Each row is where one point has got to under a steady rotation. How many ticks took it there?
The counts run from 0 to 449.
[  6   2  38  11 -24 -23 -41  28  14 -12  -1   7   1  -3  20 -12   5   0
  23  14 -29   2   7  27   4  22  -7   8  26  17 -42  -2  13  12  -6]	211
[ 23 -26  -1  -4   4 -23  -3 -12  16  -2  35  34 -17 -42 -21  24  -9  18
   8  21 -15  12 -28 -38  -2  27  -5   1  -2  -6 -18 -16 -11 -29  -5]	52
[ 11  -6  13   7   1 -21   8  -7  22   0  46  44  -2 -23  18   6   2 -19
  26   3 -17  -5  -3 -27 -24   9 -21   5  14   0 -45   0  23  -2  11]	344
[-24  14  17  -9  12 -32   6   6 -18  41  19  19 -16 -18  29 -24   3  -6
  11  15 -13  -3  21  22  -1  34   4 -30  10  19 -36 -16 -12  -1   0]	21
[ 33 -26  -8 -17   0 -20 -14  -6  -3   9  13  10   0 -34 -12 -11   6  26
  -1  40 -26  15  -5 -10  14  52  -6 -20   4  -3 -19 -13   0 -20  -2]	47
[ 20 -17  -5  -1   2 -28 -17  -2  24 -11  24  30   2 -31   9  -6   3 -26
  27  15 -12 -11  -2 -16 -13  21  -7  -4   7  -6 -38  -3  53 -16  12]	30
[-25  17  26 -21  10 -26  -1   5 -19  39  14  52 -12 -21  12   4  -5 -27
   0   6  -3  -3  15   9  -5  12  -2  -1   0  19 -30 -26   2 -32 -14]	226
[  9   1  27  18 -11 -29 -42  23  31 -31  14   5  -9 -21  17   0   5 -13
  13   7 -22  10  -8  13  -7  20  -7  34  20  19 -31  12   3   6  12]	7
[ 41   2  30  17 -20 -15 -22  21   6 -23   5   2 -13 -13   6  22 -25 -29
   9 -12  -9  -3  14   4   0  11 -25  31  25  13 -43 -13  22 -26 -11]	95
[ 10   7  13  16 -28 -57 -12  20  -1   2   6  34 -22  -1   7 -10 -29  19
  17  -4  -6 -26  -6  -7 -26  28   6  15  26  17 -19 -13  14  -4  19]	85
[  9  -1  28  -6   2  -6  -8   9  -1  23  13  42 -10 -26  17  19 -11 -27
  17  16  10  -3  13  -9   3  26 -31  -4   4  -5 -58 -19 -14   0  14]	222
[  6   9  31  30  12 -29 -13 -13   5 -13   9   5 -21 -11  15  -2  -9 -19
  35 -10 -34 -18   9   8 -12  -1  26  15   0  34 -49  -9  10 -15  12]	403
[ 27 -18   4  21 -23 -29 -16  -1  23 -24  23 -26  -7 -26  10  -5 -14  43
   2   8 -38  12 -15  -1  -5  37   5   7  34  10  -3   0  -9 -10 -12]	69
[  2  -7  11 -12  -5 -21  -6  23  -7  23  20  44 -17 -33  19  15 -10 -25
  13  11  20  -6   1 -13  -1  35 -30 -16  24 -13 -43 -16   1 -11  15]	223
[-19  15 -26 -32   5 -38 -35  22  -1  10  35  30  -4 -43   7 -13  -9 -10
 -12   7  -9   1  -2   2   6   9   0  -1  17  -2   6  -8  33 -25 -14]	434
[ -5  15  -5   8   5 -13  -6 -19  12  -7  60  -6  -4 -31  29  -6 -28   9
  -2 -21 -47   1  19  -5   6 -25   5   0  17  18  -9 -12   3  -7 -14]	264
[ 41   6  27   2   3 -11 -38  -4  -8 -12 -14 -16  -9 -14 -10  -6 -17 -14
   1   3 -39   5  24  31  15  20   1   6   1  29 -40 -16  11 -32 -25]	298
[-10  21  16   6  -3 -42   3 -10 -28  29  17  25 -23  -5  22 -13 -38  24
   8 -10 -21 -26  20   1  -8  -2  13 -18  14  27 -23 -19 -13  -7   8]	82
[-14  -8  22   1  19 -14 -10 -21  16   5  21  -1  -3 -32  18  -4  20   5
  11  18 -49  32   0  16   4  23   5  -6  -2  16 -39  -5 -37 -11 -10]	132
[-16  20   2   7 -16 -47 -28  30  -5  -2  16  -5 -18 -27  43 -19 -16  -3
  -4  -4 -17   2  13  37  -4  14  13   4  39  29  -8   1  15 -10  -5]	208
[  5 -13   5 -12  -2   3 -17   1  20  -6  37  24  -1 -46   7  15  -6  13
   8  22 -15  27  -5 -24  12  23 -30   0  14  -7 -26  -3 -37   2   8]	449
[ 12  -6  -9 -10  15 -43 -33  12   4 -16  10  28 -24 -45  -6  10   0 -19
  15  10  -2   5 -35 -10  -2  26  14   7  -4  -1 -23 -21   9 -32   6]	113
[ 32   0  23  11  -9 -12 -39  -4  23 -34  14  -6  -6 -15 -19  10 -21  19
   4  -3 -46  14  -6 -12   5   1  -6  39   5  15 -13   0  -8 -17 -12]	382
[ 32  -1  24  -8 -16  10  10  -8 -11  31  28  34   0 -10  -3   9 -20   7
  -2  15 -17  -5  32 -16  12  15 -39  -5  16   1 -41 -22 -10 -10 -14]	161
[ 24  -6  15  20 -27 -22 -22   6  25 -28  19 -11  -5 -14  -1  -3 -12  41
   2   7 -43  16  -5  -6  -2  22 -13  30  30  18 -11   8  -9  -6  -6]	68
[  6  -8   1  -7  19  -1 -18 -17  13  -4  35 -21   3 -52   8  -3  10   2
   0  18 -44  36   8  14  24  24   4 -24  -7   7 -21  -7 -26 -26 -14]	446
[-12   7 -13 -26   9 -46 -26  12  -5  26  21  35   0 -29   7 -35  -2 -13
   6  25 -15  -8  11  10   0  24  14 -23   2  10 -14  -7  38 -18   1]	230
[-26  16   8 -36   5 -19 -46   4   3   6  28  23  13 -18  -3 -17   6  -7
  -7   7 -34   8  17  19  15 -10   6  11  -2  16 -13  -6  19 -30 -31]	436
[ 21  -8  17  24   5 -25 -30   0  -1 -19   1  15 -25 -21  -4  12 -14  17
  31  11 -23  -5 -18 -10  -2  27   8   3   2   7 -38 -14 -36   4  32]	195
[ 13  -6   8  -9  26 -17   1 -28   1  20  17   8   3 -32 -20 -13  -6  11
  -8  26 -31  22   8  -5   1  32  -1   4 -19  18 -19   4 -25 -34 -12]	49
[ 11  20  -8 -12  -2 -22 -38  11 -31   2  16 -18 -16 -30   4 -13 -37  34
 -10   0 -33  16  12  14  31  11  10 -19  26  14   6 -20 -24  -9 -11]	186
[ -7   5  20  -1   8 -35 -59  11  19 -20   3  42 -16 -17 -12  -9   6   1
  25  16 -29  -4 -16   1  -3   8  15  17 -11  15 -29  -8  -6  -2  18]	316
[ 25  -9  17 -10   7   5 -38  -7  25 -16  27  11  13 -27 -15   3   7 -24
   1  14 -40  19  17  -2   8   4 -14  16 -10   9 -41  -2  24 -24 -24]	238
